[[133 130 130 138 131 126 143 144 123 140 130 135]
 [113 121 130 126 127 125 123 124 123 124 133 117]
 [137 147 122 111 135 126 129 123 149 126 128 115]
 [136 120 123 134 116 134 115 126 130 118 112 143]
 [144 139 127 123 130 132 129 121 137 127 123 134]
 [127 119 131 140 117 126 127 132 123 125 119 129]
 [134 127 127 134 128 131 132 135 125 133 127 140]
 [124 128 132 128 132 127 133 127 122 132 135 126]]
->
[[130 130 138 131 126 143 144 123 140 130 135 133]
 [121 130 126 127 125 123 124 123 124 133 117 113]
 [147 122 111 135 126 129 123 149 126 128 115 137]
 [120 123 134 116 134 115 126 130 118 112 143 136]
 [139 127 123 130 132 129 121 137 127 123 134 144]
 [119 131 140 117 126 127 132 123 125 119 129 127]
 [127 127 134 128 131 132 135 125 133 127 140 134]
 [128 132 128 132 127 133 127 122 132 135 126 124]]

[[133 125 135 140 124 124 141 130]
 [138 130 137 139 155 117 115 147]]
->
[[125 135 140 124 124 141 130 133]
 [130 137 139 155 117 115 147 138]]

[[139 134]
 [139 104]
 [130 139]
 [117 158]
 [129 116]
 [132 111]
 [137 131]
 [118 117]
 [101 148]]
->
[[134 139]
 [104 139]
 [139 130]
 [158 117]
 [116 129]
 [111 132]
 [131 137]
 [117 118]
 [148 101]]

[[134 138 130 126 136 118]
 [128 135 121 123 154 113]
 [125 128 128 127 124 117]
 [128 131 122 124 147 120]
 [119 126 133 136 128 127]
 [121 130 123 132 132 130]
 [137 134 112 122 153 127]
 [133 124 138 129 131 127]
 [122 130 127 127 129 126]
 [122 129 121 131 133 127]
 [120 121 133 133 129 126]]
->
[[138 130 126 136 118 134]
 [135 121 123 154 113 128]
 [128 128 127 124 117 125]
 [131 122 124 147 120 128]
 [126 133 136 128 127 119]
 [130 123 132 132 130 121]
 [134 112 122 153 127 137]
 [124 138 129 131 127 133]
 [130 127 127 129 126 122]
 [129 121 131 133 127 122]
 [121 133 133 129 126 120]]

[[138 139 148 140 149 138 141 142 138 139 137 137]
 [138 139 138 140 143 138 141 145 140 139 140 137]
 [138 139 138 140 143 139 141 142 140 139 148 140]
 [138 139 139 140 140 146 141 143 137 139 138 137]
 [138 139 138 139 143 139 141 142 140 139 140 145]
 [138 139 138 140 144 139 141 142 140 139 140 137]
 [138 139 138 140 141 141 141 142 140 139 140 137]
 [138 139 138 140 143 139 141 142 140 139 140 137]]
->
[[139 148 140 149 138 141 142 138 139 137 137 138]
 [139 138 140 143 138 141 145 140 139 140 137 138]
 [139 138 140 143 139 141 142 140 139 148 140 138]
 [139 139 140 140 146 141 143 137 139 138 137 138]
 [139 138 139 143 139 141 142 140 139 140 145 138]
 [139 138 140 144 139 141 142 140 139 140 137 138]
 [139 138 140 141 141 141 142 140 139 140 137 138]
 [139 138 140 143 139 141 142 140 139 140 137 138]]

[[138 128 127 127 114 140 143 135]
 [150 128 142 137 123 124 136 145]]
->
[[128 127 127 114 140 143 135 138]
 [128 142 137 123 124 136 145 150]]

[[146 101 150 135 115 139 134 111]
 [147 102 158 147 117 120 125 114]]
->
[[101 150 135 115 139 134 111 146]
 [102 158 147 117 120 125 114 147]]

[[121 157 139 143 145 120 106 120 154 137 141 137 143]
 [124 118 145 117 124 112 143 138 125 126 124 149 127]
 [104 132 138 115 122 101 141 142 132 117 120 144 128]]
->
[[157 139 143 145 120 106 120 154 137 141 137 143 121]
 [118 145 117 124 112 143 138 125 126 124 149 127 124]
 [132 138 115 122 101 141 142 132 117 120 144 128 104]]

[[138 150 132 139 138 136 142 128 120 133 138]
 [141 126 143 133 141 137 116 124 139 143 138]
 [116 123 116 125 113 117 110 149 143 116 117]
 [139 130 134 135 126 131 120 130 113 134 123]]
->
[[150 132 139 138 136 142 128 120 133 138 138]
 [126 143 133 141 137 116 124 139 143 138 141]
 [123 116 125 113 117 110 149 143 116 117 116]
 [130 134 135 126 131 120 130 113 134 123 139]]
---
[[136 121]
 [151 108]
 [127 129]
 [131 125]
 [123 132]
 [123 132]]
->
[[136 151 127 131 123 123]
 [121 108 129 125 132 132]]

[[123 131 126 122 128 124 123]
 [126 115 130 126 132 127 125]
 [132 107 130 131 130 130 131]
 [130 123 127 128 126 128 129]
 [128 106 129 126 129 130 127]
 [131 141 127 129 120 134 135]
 [123 136 127 122 127 128 123]
 [122 143 124 121 125 125 122]
 [119 158 127 118 121 132 125]
 [120 135 130 121 128 130 124]
 [127 121 131 125 128 131 129]
 [131 123 124 133 133 120 125]]
->
[[123 126 132 130 128 131 123 122 119 120 127 131]
 [131 115 107 123 106 141 136 143 158 135 121 123]
 [126 130 130 127 129 127 127 124 127 130 131 124]
 [122 126 131 128 126 129 122 121 118 121 125 133]
 [128 132 130 126 129 120 127 125 121 128 128 133]
 [124 127 130 128 130 134 128 125 132 130 131 120]
 [123 125 131 129 127 135 123 122 125 124 129 125]]

[[116 120 115 111 117]
 [125 120 124 102 126]
 [125 120 124 102 126]
 [116 120 124 102 126]
 [116 120 115 111 117]
 [125 120 115 102 126]
 [125 120 124 102 126]]
->
[[116 125 125 116 116 125 125]
 [120 120 120 120 120 120 120]
 [115 124 124 124 115 115 124]
 [111 102 102 102 111 102 102]
 [117 126 126 126 117 126 126]]

[[139 128 133 127 128 130 121]
 [122 124 118 127 118 142 130]
 [127 135 124 140 133 137 130]
 [108 117 131 139 147 130 100]]
->
[[139 122 127 108]
 [128 124 135 117]
 [133 118 124 131]
 [127 127 140 139]
 [128 118 133 147]
 [130 142 137 130]
 [121 130 130 100]]

[[133 115 119 122 117 144 137 145 144 122 132 118]
 [135 139 131 139 116 125 119 104 118 125 144 125]
 [131 137 131 133 125 117 124 114 122 136 126 131]]
->
[[133 135 131]
 [115 139 137]
 [119 131 131]
 [122 139 133]
 [117 116 125]
 [144 125 117]
 [137 119 124]
 [145 104 114]
 [144 118 122]
 [122 125 136]
 [132 144 126]
 [118 125 131]]

[[111 126 124 133 124 129 151]
 [135 137 130 152 120 137 124]
 [118 128 110 133 129 127 149]
 [138 134 126 154 126 137 130]]
->
[[111 135 118 138]
 [126 137 128 134]
 [124 130 110 126]
 [133 152 133 154]
 [124 120 129 126]
 [129 137 127 137]
 [151 124 149 130]]
---
[[140 113 133]
 [102 125 127]
 [ 99 119 117]
 [122 150 130]
 [131 150 129]]
->
[[102 125 127]
 [ 99 119 117]]

[[126 138 130]
 [133 108 133]
 [122 155 125]]
->
[[133 108 133]
 [122 155 125]]

[[114 132 139]
 [128 100 126]
 [118 128 138]
 [121 134 136]
 [128 125 126]]
->
[[128 100 126]
 [118 128 138]]

[[125 119 127 126 133]
 [129 152 123 128 121]
 [125 122 127 126 133]]
->
[[129 152 123]
 [125 122 127]]

[[131 111 135 132 118]
 [148 111 149 148 123]
 [129 126 155 134 100]]
->
[[148 111 149]
 [129 126 155]]

[[115 129 136 129 119]
 [125 116 134 120 127]
 [122 124 109  99 151]
 [128 131 124 138 116]]
->
[[125 116 134]
 [122 124 109]]
